In the rows, zero is written as 128.
Where one turn sends some rows of the set: a few examples, then the rows asked
sugu: [ 82 142 158 139 135 116 142 112 104 136 137 131 144 106 138]
tak: [ 99 133 149  99 115 107 149 121 127 144 135 100 103 114 138]
Nes: [132 135 119 142 126 132 158 116 135 158 117 141 151 114 139]
pifev: [112 129 154 116 147 104 147 141 140 161 136 119 124 100 118]
foma: [127 125 116 126 126  99 158 101 126 144 140  98 109 120 135]
Lopog: [ 83 130 140 122 134  98 153  81 122 155 105 134 130 115 142]
mur: [125 108 155 103 127 133 160 121 137 165 116 121 114 115 133]
dibu: [135 112 132 120 135 102 163 100 140 165 133 116 137 134 127]
vaza: [103 137 169 121 131 121 146 126 109 130 144 114 112 121 142]
Morip: [103 119 136 130 148 131 141 120 137 145 138 156 151 112 144]
peguk: [ 98 151 137 139 148  93 138 107 140 130 124 126 120 130 141]
kul: [106 141 150 119 125 115 160  95 127 138 118 120  89 128 144]
kinop: [ 95 121 145 134 148 116 149  92 111 133 119 155 135 110 145]
vifud: [106 105 126 138 132 107 133 124 131 133 106 118 151 101 137]
ridit: [117 126 127 124 137 102 157  87 109 159 117  98 140 114 124]
Dip: [112 103 136 127 150 145 155 139 133 148 127 127 131 115 153]
butud: [116 162 137 136 120 110 164 101 110 141 123 136 138 107 127]
Vav: [ 97 131 137 126 135 131 153 146 130 126 150 118 125 111 147]
Sesus: [135 149 133 122 111 128 156 135 126 141 138 116 128 111 131]
Zare: [106 109 136 128 124 127 150  89 118 147  88 124 130 112 147]
Vapas: [111  99 127 115 130 125 146 121 153 166 116 122 133 122 153]

vifud turns into pifev
Zare turns into mur
Now these:
butud turns into Nes
Vapas turns into tak
kinop turns into Dip
ridit turns into dibu
Morip turns into Vav

